In the rows, zero is written as 128.
Each run below is a few steps of one of 7 hidden systems, one row a step.
path 1, j125, 9 rows:
[[126 150 127 192 163  98 173 151 108 121 162  97 161 138 137 161 162 139
  159 166  70 122 117 102 112 130]
 [195 121  89 178 178  95 130 113 123 159 105 122 102 146 138  95 152 160
  125 136  81 146  87  99 141 111]
 [169 124 144 121 117 103  75 113 157 179  84 123  79 125 146  58 113 128
  106  86 124 147 107 129 133  95]
 [124 111 138  86  89 156  98 129 185 119 109 116 143  97 144  73  94 115
  120  92 178 110 165 162 103 104]
 [ 92 143 144  86 127 143 128 173 170  93 152 119 194 123 128 177 113 133
  131 125 177  76 168 140 111 147]
 [134 161 127 168 123 130 168 149 121  92 171 108 174 153 141 213 130 131
  143 157 109  92 109 129 122 159]
 [191 153  89 189 151 128 162 116 118 152 140 148  80 142 135 161 167 150
  135 135  91 123  92 114 163 149]
 [157 144 139 161 128 118 115 118 140 194 118 150  36  99 149  83 161 116
  106 110  96 158 115 135 143 107]
 [111  96 142 121 135 146 109 130 171 145 110 130 107  77 152  43 135 108
   82 125 158 150 158 159 102  97]]
path 2, j471, 9 rows:
[[127 101  85  93 153 155 114 110 116 137 136 180 123  89 110 155 165 113
   59 153 161 166 150 130 159 143]
 [ 87 122 159 112  90 117 134 160 130  86 134 106 187 153 134 121  78  60
  115 145 152 140  83 126  72 121]
 [147  65  87 157 103 148 137  56  76 122 129 121 148  96 116 126 146 121
  139 140  99 165 160 126 149 107]
 [ 94 117 213 118 107 109  85 128 124 145 133 144 135 138 145 190 105  99
   54 127 143 129 115 147 149 134]
 [132 138 115 107  78 136 102  71  71  93 100  95 123 145 120  72  87 140
  173 126  99 149 111 144  95 114]
 [102 122 126  90 172 135  92 104  86 146 132 172 100 104 113 162 164 148
   62 159 134 161 152 134 157 150]
 [ 87 162 150  98 124 101 119 158 100  79 133  96 176 170 129 124  85 102
  126 162 124 141  76 119  67 132]
 [152  94  64 134 142 130 133  75  65 118 134 124 165 112 103 151 160 149
  145 157  92 158 153 103 156 129]
 [101 128 193 105 122  94  97 153 130 135 143 131 178 152 129 221 103 111
   81 127 142 110 121 117 149 140]]
path 3, j864 (9 x 26):
[[ 95 152 170 134 154 100  92 144 120 148 173 114 150  85 157 172 173 109
   62 162  97 154 151 131 122 125]
 [144 146 138 131  68 156  91  77 120 137 137 109  91  71 162  94 140 108
  109 116  99 157 152 177 113 107]
 [137 199 113  56 128 150  75 151 160 132 130 153  86 109 145 126 132 132
   76 120 164 126 119 159 117 150]
 [ 71 123 163  93  81 148 132 154 148 101 127 130 140 119 128  85  86  62
  117 127 177 138 118 151  77 117]
 [109  93  89  95 122 192 151  97 106  83 124 171 130 127 104 149 118 130
  104 152 189 125 139 158 136 164]
 [ 64 121 180 122 127 112 134 130  71 121 145 158 132 156 110 194 120  93
   89 169 128 157  96 120 136 152]
 [114 115 157 136  64 143 123  57  57 135 117 141  75 140 108 139 110 130
  161 107 102 141 133 148 156 132]
 [115 196 153  80 142 114  95 135 104 143 114 149  73 170 110 158 118 183
  150 108 126  99 116 126 146 160]
 [ 88 143 169 119 104 113 137 141 114  98 106  91 137 169 116  81  75 140
  202 110 122 102 115 130  81 119]]
path 4, j864, 9 rows:
[[138 151 134 161 120 110 167 194 175 143 141 142 124 145 143 134 122  58
  109 134 141 134  57 108 106 126]
 [143  81  83 158  99 163 193 124 148 147 125 167  97 101 100  97 144  83
  169 106 153 136 141 112 147 117]
 [ 94 114 127 123 207 113 152 164 131 169 132 181  93 116  99 142 176 140
  106 147 145 139 150  92 156 141]
 [ 85  76 184 184 151 112 139 100  99 154 112 119  93 115 136  70 140 132
  125 142  97 155 147 138 119  95]
 [176 134 115 153 170 148 108  88 132 139  99 143  60 141 158 102 141 200
   85 133 124 113 117 170 145 144]
 [136 160 175 162 127 107 133 172 172 140 119 121  98 165 166 104  99 103
   99 123 131 117  57 138  96 125]
 [170 106  86 160  88 180 191 128 172 115 115 149  97 133 126  86 111 106
  166 102 166 102 108 146 125 130]
 [107 127 100 132 184 127 189 189 148 136 144 178 122 140  96 154 155 109
  122 151 163 123 106  89 137 154]
 [ 87  63 144 188 134 117 181 112  89 149 125 140 115 117 103  97 146  93
  156 145 104 168 137 101 135 102]]
path 5, j808:
[[170  80  80 155 145 162 180 125 168 124  91 159 111 157 111  98 112 154
  153 106 177  90 115 126 149 137]
 [133 120 126 120 152 107 136 181 171 140  99 147 119 156 128  78 103  87
   88 132 169 147  59 105 101 118]
 [ 86 135 168 173 141 106 155 177 156 147 158 109 131  88 153  92 158  79
  122 149 104 149 140 122  86  97]
 [ 98 189 152 147 156 120 130 131  88 146 171 139  86 111 140 177 182 139
  110 164  80 144 134 134 132 153]
 [180 153 139 159  74 144 105  63 102 146 134 120  78 128 151 160 129 148
  134 102  83 120 122 159 162 134]
 [164  96 114 128 140 157 131  97 153 148  86 158  73 145 116 103 118 193
  148  83 164  87 154 146 171 138]
 [141 123 149  93 139 108 104 175 195 149  94 142 126 158 128 108  85 122
  100  91 183 103  91 113 125 121]
 [ 83 109 175 160 130 112 166 197 188 140 153 117 168 106 139 130 131  78
  133 125 149 110 146 113 103 108]
 [ 78 151 159 155 143 120 170 156  92 129 172 155 120 134 118 198 156  91
  107 173 111 145 108 114 129 155]]
path 6, j808:
[[ 55 103 158 127 176 114 160 129  67 107 116 145 129 176  86 148 117 162
  153 165 131 124 128 112 129 151]
 [121 148 165 134  85 101 112 106  77  97 113  84 147 179 133 121  72 122
  158 133  88 137  72 131  93 118]
 [103 124 117 150 153 136 172 123 107  96 117 101 130 145 110  84 126 184
  221 130 109  95 158 125 103 126]
 [156 193  93  95 152  99 117 150 114 106 116 111 137 185 117 126 106 163
  152 140 111 119  63 100 103 149]
 [180 126  88 181 119 120 160 137 161 113 132  74 169 124 148  82 127 129
  188 120  96 113 121 111  97  98]
 [153 149  59 144 215 127 161 158 134 116 129 144 126 142 125 119 167 167
  118 172 127 128 102 105 117 149]
 [195 159  98 167 114 123 115 123 148 126 134  99 125 120 178  95 130 100
   85 145  93 155  67 141  97 112]
 [146 130  94 167 175 165 159 125 158 137 139 137  81  80 155  77 185 160
  121 143 126 122 165 158 119 129]
 [169 202 110  96 137 136  82 140 154 153 133 153  74 113 157 138 148 130
   64 129 132 140  94 151 132 147]]
path 7, j125:
[[124 181 109  88  86 178 128 136 151  77 126 113 115 125 144  77  94 130
  156 118 158 102 126 176  71 137]
 [117 184  82  85 131 145 164 198 169 109 159 146 148 117 107 149 140 105
  160 130 164 106 128 105 105 148]
 [136 137 127 178 108 102 179 170 140 142 173 123 164 123 130 180 147  59
  143 139 101 140  99  87 128 123]
 [180  62 112 208 158 118 160 108 141 171 121 144 124 123 133 143 157 128
  108 126 113 135 125 105 179 114]
 [129  98 199 158 148 102  86 102 140 185  99 133  76 128 153 114 128 164
   87 103 114 122 144 147 162 112]
 [109 120 161 123 125 163 102 100 138 100 103 107 106 123 162  62 103 171
  110 128 152 106 156 198  90 125]
 [ 92 184 117  64 161 148 125 175 151  82 126 129 135 144 125 115 110 164
  130 140 177  90 130 147  82 158]
 [123 188 108 127  97 129 170 179 131  89 157 120 153 154 125 150 107  79
  161 146 130 121  68 114  84 145]
 [178 112  71 170 123 130 193 147 148 147 138 160 121 135 105 151 148  87
  154 120 129 134  91  81 157 131]]
path 8, j260:
[[199 111  92 127 149 117 111 133 169 171 125 154 140 123 130 181 146 126
   83 104 142 123 118  98 188 130]
 [198 111 142 167 103 134 103 102 168 162 113 138  99 133 169 140 114 121
   68 100 135 121  94 155 160 120]
 [151  56 125 168 104 180 153  90 160 115 105 146 117 123 146 103 104 116
   89 117 176 115 128 174 138 125]
 [128 107 108 126 158 180 127 115 167 106 115 133 109  92 157  61 138 157
   88 142 172 117 163 185 102 131]
 [136 136  75 126 129 159 137 140 164 115 155 113 148  55 150  78 170  95
  113 150 130 153 162 143  86 109]
 [117 170  91  92 122 149 127 156 137 129 171 157 122  76 131 150 169  68
   76 162 143 168 125 131 113 141]
 [102 182 161 104  65 131 106 142 122 139 150 142  89 108 140 130 120  49
   93 131 125 170  88 147 100 127]
 [ 44 106 194 105  70 140 137 131 103 117 129 147 122 130 108 127  89  63
  127 126 160 144 126 141 110 126]
 [ 28 131 210 104 139 121 118 140 104 110 131 115 129 128 129 111 113 147
  135 143 134 113 169 154  92 128]]
path 9, j992:
[[136  74  83 113 133 174 135 107 150 115 141 141 169  74 121 141 151 129
  109 131 172 121 195 136 148 127]
 [113 169 130  85 140 143 103 151 140 151 155 180  95  98 131 184 158 105
   53 142 158 142 129 141 147 157]
 [160 123 116 150  66 150 111  82 121 154 153 128 109  64 149 137 157  80
  107 115  99 166 152 148 148 105]
 [187 129  67 142 173 146 122 100 119 140 112 161  79 125 141 106 160 148
   67 156 127 161  90 138 143 140]
 [153 148 144 148  76 147 125 128 162 134 118 130  78 124 169  82 102  74
   95 117 138 141  71 167  98 119]
 [129  54  85 165 132 168 184  99 117  97 106 143 126 127 119  66 119 103
  123 156 156 153 110 137 108 120]
 [ 80 141 152 129 126 129 170 165 113 120 128 175  90 168 109 138 107  74
  103 155 158 145  58 123 112 155]
 [105  98 142 172  63 136 182 100  82 132 136 132 113 129  98 130 120  72
  191 118 100 148 122 110 136 115]
 [124 138 110 150 180 112 165 127  82 146 113 162  68 171  92 129 147 166
  165 143 105 131  98  94 150 149]]
path 10, j902:
[[143 158  60 122 119 136 167 164 151 152 143 151  96  89 104  84 169  76
  163 129 125 166 114  92 114 117]
 [160 122  80 135 179 108 134 166 169 175 139 154 121  87 127 115 185 100
   90 141 131 166 126  87 143 113]
 [174  86 116 159 174 132 115 130 193 161 119 139 125  96 162 108 156 140
   55 126 149 125 139 140 149 115]
 [158  95 140 193 155 169 158 113 168 123 121 145  96 136 171 128 131 164
   84 132 154  85 125 178 142 146]
 [131 150 150 178  95 176 181 135 154 102 138 142  82 146 160 131 108 111
  122 130 148  93  88 184 105 152]
 [120 155 108 153  80 161 185 134 112 104 142 148  82 128 129  95 126  63
  146 149 125 158  73 142  88 137]
 [142 150  83 125 115 113 142 145 109 146 132 157  96 125 112 111 145  56
  107 152 116 196  57  94 117 123]
 [169 101 101 121 151 102  97 125 143 177  93 152 101 121 123  80 137 101
   75 126 133 183  84  96 142 102]
 [157  78 149 166 183 109 118 117 151 175  84 153  82 152 140  98 130 166
   81 120 137 124 108 126 161 120]]
path 11, j471:
[[123 131 141 127 124 167 158 133 154 156 127 189  57 130 111 161 135 149
  140  92 173  83 153 147 176 162]
 [ 74 177 157 117  97 138 165 177 148 135 138 139  75 122 116  82 122  98
  191 107 140 113 129 134  92 129]
 [128 141 107 165 158 118 156 141 137 172 147 132  85  75 130  80 193 114
  149 138  91 161 156 109 122 102]
 [158 136 153 175 166  79 122 173 181 167 126 118 130 139 164 116 137 111
   86 132 111 134  79 104 120 112]
 [203  95  84 169 144 127 145 106 149 128  82 116 124 171 132  82 102 168
  153 107 127 108  90 117 138 117]
 [124  88 135 133 161 156 155 132 158 141 104 184  85 156 113 143 120 171
  117 108 191  80 140 143 174 157]
 [ 66 144 162 141 111 158 195 157 137 101 131 137  93 148 117  95 106 127
  193 119 156  87 133 149  93 140]
 [107 147 130 183 136 143 179 132 117 158 162 146  72  85 129 123 192 120
  165 140  88 141 161 132 131 126]
 [142 175 171 171 131  79 127 178 158 179 143 123  98 135 157 139 141  94
  116 119  89 138  81 106 123 117]]
path 12, j260:
[[105 107 144 118 166  93 112 173 155 162 122 151 132 118 130 105 136  77
   53 149 155 173  96  99 119 112]
 [111 126 179 148 119 107 126 172 171 116 144 106 178 139 168 140 102  73
   71 143 146 125  86 135  89 118]
 [ 94 142 171 145  96 163 160 154 155  82 158 120 159 137 155 172  99 112
  125 135 162  76 131 173  98 152]
 [ 95 181 151 128  98 176 156 133 140 106 151 125  89 107 140 126 134 154
  180 111 135  77 174 178 106 149]
 [ 93 150 115 123 118 146 163 133 114 153 145 149  71  83  95  99 171 126
  202 112 114 136 183 120 132 123]
 [ 93 143 130 113 169  92 130 155 109 185 129 164  73 112  93 107 171 114
  137 133 108 174 134  79 141 119]
 [110 123 166 145 149  59 127 167 125 169 120 132 131 155 118 121 121  78
  109 138 108 168  70  74 123 107]
 [106 104 181 151 140  93 147 173 147 116 121 125 172 191 131 163  80 107
  107 138 152 105  72 108 119 136]
 [125 141 172 151 124 134 144 152 167  95 127  99 155 171 156 148  86 167
  157 112 144  48 122 154 108 142]]
path 13, j992 (9 x 26):
[[169 165 151 179 115 101 120 134 158 168 153  87 122 106 161 139 155 144
  165  97  65 103 151 122 135 106]
 [191 122  86 164 195 124 134 142 183 132 118 106 149 128 159 110 149 192
  130 125 128  85 140 124 131 123]
 [139 142 144 125 126 140 134 184 223 123 138 119 158 121 163 131 110 117
  107 107 178  74 127 144 107 131]
 [113  71 108 131 125 162 161 140 166 112 150 139 189  85 122 156 139 101
  118 128 179 110 184 129 138 127]
 [112 141 125 102 140 144 137 152 134 147 163 183 119 104 113 213 164 104
   76 139 161 132 143 123 167 158]
 [159 146 123 144  69 146 118  95 125 171 159 148  88  73 138 168 169  93
  123 105  99 147 154 139 169 122]
 [193 138  73 153 166 148 122  96 136 159 119 152  60 100 147 101 178 161
   96 136 110 146 124 142 149 133]
 [160 159 135 160 117 143 127 144 181 143 124 126  76 115 180  70 127  99
   87 125 132 134  87 168  94 119]
 [138  63  97 181 131 159 181 124 151 100 122 125 152 116 145  73 121  87
  106 155 152 143 107 143  98 112]]
path 14, j902 (9 x 26):
[[100  91 161 119 177  83 139 181 154 149  99 147 148 177  97 133 101 131
  125 119 167 111 103  80 139 126]
 [ 71  55 215 163 121 105 133 134 140 153 117 117 149 119 133 110 113 102
  121 115 136 128 159 128 130  91]
 [103  99 187 184 109 124 127  77  68 134 148 122 124 125 144 189 140 128
  110 146  83 135 144 148 157 131]
 [158 185 142 105  57 143  73  77  95 120 134 107 103 126 151 156 107 136
  124 108  96 130 115 166 128 137]
 [145 180  74  77 119 145 117  98  86 108 104 129  84 147  98  79 115 175
  187 120 114 131 114 129 112 142]
 [119 178 108  86 167  83 131 194 145 141 122 127 137 156  96 113 127 144
  179 120 127 116 108  69 111 131]
 [106  87 138 137 156  85 133 165 165 150 126  96 187 102 119  84 136 116
  154 121 123 135 167  84 110  83]
 [137  63 145 185 153 108 137 110 124 143 147 113 187 111 137 188 158 138
  112 140 106 121 172 110 170 117]
 [165 122 148 135  73 158  96  86 150 128 144 115 141 103 159 183 120 137
  106  95 133  95 167 172 161 132]]

Name the system that made each run.
path 15 (2 x 26):
[[124 148 111 156 185  99 147 157 131 176 144 137  93  91 125  96 195 128
  134 148  89 161 141  94 124 112]
 [134  93 140 154 157  87 106 131 136 150 110 101 142 115 148  58 133 103
   89 148 106 178 106 109 100  83]]
 | j125
path 16:
[[110 195 127 112 146 139 132 159 121  92 178 124 159 125 140 211 147 142
  112 163 127 102 135 142 112 170]
 [176 137  87 157  49 172 159  87 114 102 149 130 130 124 132 161 120  88
  153 119 119 126 106 147 137 141]]
 | j808
path 17, 2 rows:
[[ 70  82 221 155 152 105 120 136 126 147 140 137 149 130 141 188 129 128
   80 138 137 110 159 136 155 131]
 [125 137 175 183  94 164 140  78 105 120 150 116  91 111 163 153 138 155
  136 124  95 100 159 188 135 140]]
 | j864
path 18 (2 x 26):
[[ 49 147 150  92 164  97 148 181  97 110 138 136 157 159  86 153 121 127
  160 154 137 124 124  88 107 144]
 [100 136 168 121  94  82 117 134  97 148 151 100 168 127  98 177 124 111
  189 105  82 128 154  82 143 110]]
 | j992
path 19:
[[106 145 132  87  88 124 122 160 164 137 164 113 183  82 113 165 135  97
  168  95 140 109 190 104 129 116]
 [102 111  95 100 141 153 130 110 110 124 156 134 159  63 106 149 174 138
  139 141 131 139 215 126 143 129]]
 | j902
path 20 (2 x 26):
[[ 60 149 164 128  95 145 147 127 108 135 164 124 108  79 118 127 156 115
  184 119 109 124 199 143 115 122]
 [118 188 167 141 123  98  98 145 131 163 167  99 110  81 165 128 168 107
  109 136  72 155 142 132 107 106]]
 | j471
path 21, 2 rows:
[[121 166 159 134 169  74 111 167 150 194 137 124  99 113 123 136 167 157
  155 102  88 120 159  90 147 112]
 [167 140 165 172 148  89 108 134 145 161 144 111 147 146 157 208 143 157
  111 116  90  95 125 116 169 132]]
 | j808
path 22 (2 x 26):
[[138 104 165 169 139 150 124 121 180 177 127 150  74  85 160 120 159 137
   83 104 144 111 169 166 158 119]
 [103 159 172 162 151 156 146 163 175 142 147 146  70 100 173 114 156 126
   89 138 143 106 137 179 106 139]]
 | j864
path 23:
[[133 202  87  75  80 173 117 121 123 124 141 144  66  82 124  96 146 114
  151 116 128 144 140 158 105 137]
 [ 90 129 121  72  83 129 112 124 104 161 128 162 100  84  86 100 140  69
  140 108 136 183 151 107 135 109]]
 | j260
path 24, 2 rows:
[[107 159 190 106 147  97 102 166 155 179 134 151 106 139 120 191 133 155
  130  89 136  88 154 111 169 141]
 [133 102 188 169  91 112 143 138 155 147 140 126 156 152 134 207 104 108
  135  93 133  82 125 117 167 132]]
 | j808
path 25 (2 x 26):
[[144 108 127 180 125 111 127  91  91 151 122 115  98 105 146  78 150  97
  106 153  72 192 101 126 118  94]
 [211 140 109 161 136 105  99  95 116 156 110 128 102 155 148 148 130 144
   91 125  85 146  67 117 160 128]]
 | j902
path 26, 2 rows:
[[ 86 170 165  99 113 109 123 157 101 114 116 136  97 177 117 110  86  92
  119 143 133 151  52 123  88 140]
 [109  79 129 146  82 120 153  88  74 111 112 103 158 142  97  93 101 102
  196 125 102 154 128 106 116  97]]
 | j992
path 27:
[[151 196 103  84 152 133 116 142 135 124 112 134  92 161 115 130 122 206
  171 107 134  81 127 128 131 159]
 [145 214 113 127  67 133 137 150 139 127 157 103 103 106 144 104 135  91
  183 113  88 135 108 130  84 118]]
 | j125
path 28, 2 rows:
[[ 99 163 120  65 155  77  92 156 104 150 115 119 128 129  91  84 135 137
  162 130 104 161 126  75 106 111]
 [123 108 107 113 216  82 107 149 127 132 125 103 190 120 121 117 156 172
  119 159 113 136 157  85 122 113]]
 | j471
path 29, 2 rows:
[[ 93 135 177 125 166 138 112 115 128 133 126 122 106 119 138 137 142 215
  141 116 126  73 203 164 142 142]
 [145 179 147  91  97 135  99 141 147 109 128 127 138 167 136 188  85 150
  126 100 152  73 106 148 135 159]]
 | j808
path 30:
[[104 134 103  97  77 155 158 129  98  74 159 128 185 131  99 185 109  92
  164 142 144 125 133 125 117 148]
 [ 96 134  95  43  85 142 116 131 108 118 139 155 159 101  79 151 122  77
  131 127 161 160 144 106 132 129]]
 | j902
path 31:
[[ 94 194 135 137 110 137 151 126  67 111 155 141  73 139 126 143 139 101
  132 167  93 162  82 142 100 153]
 [154 158 121 149  79 138 130  80  92 150 121 118  60 117 121  89 138 137
  192  99  74 142 131 136 133 113]]
 | j808
path 32:
[[120 181 169 123 178  95  97 147 119 175 119 154  53 151 135 139 147 165
   97 131 107 131 100 126 144 144]
 [141  83 147 191  89 101 172 130 132 142 114 110 142 152 122  96  99  75
  168 111 106 140  83  94 123  93]]
 | j260
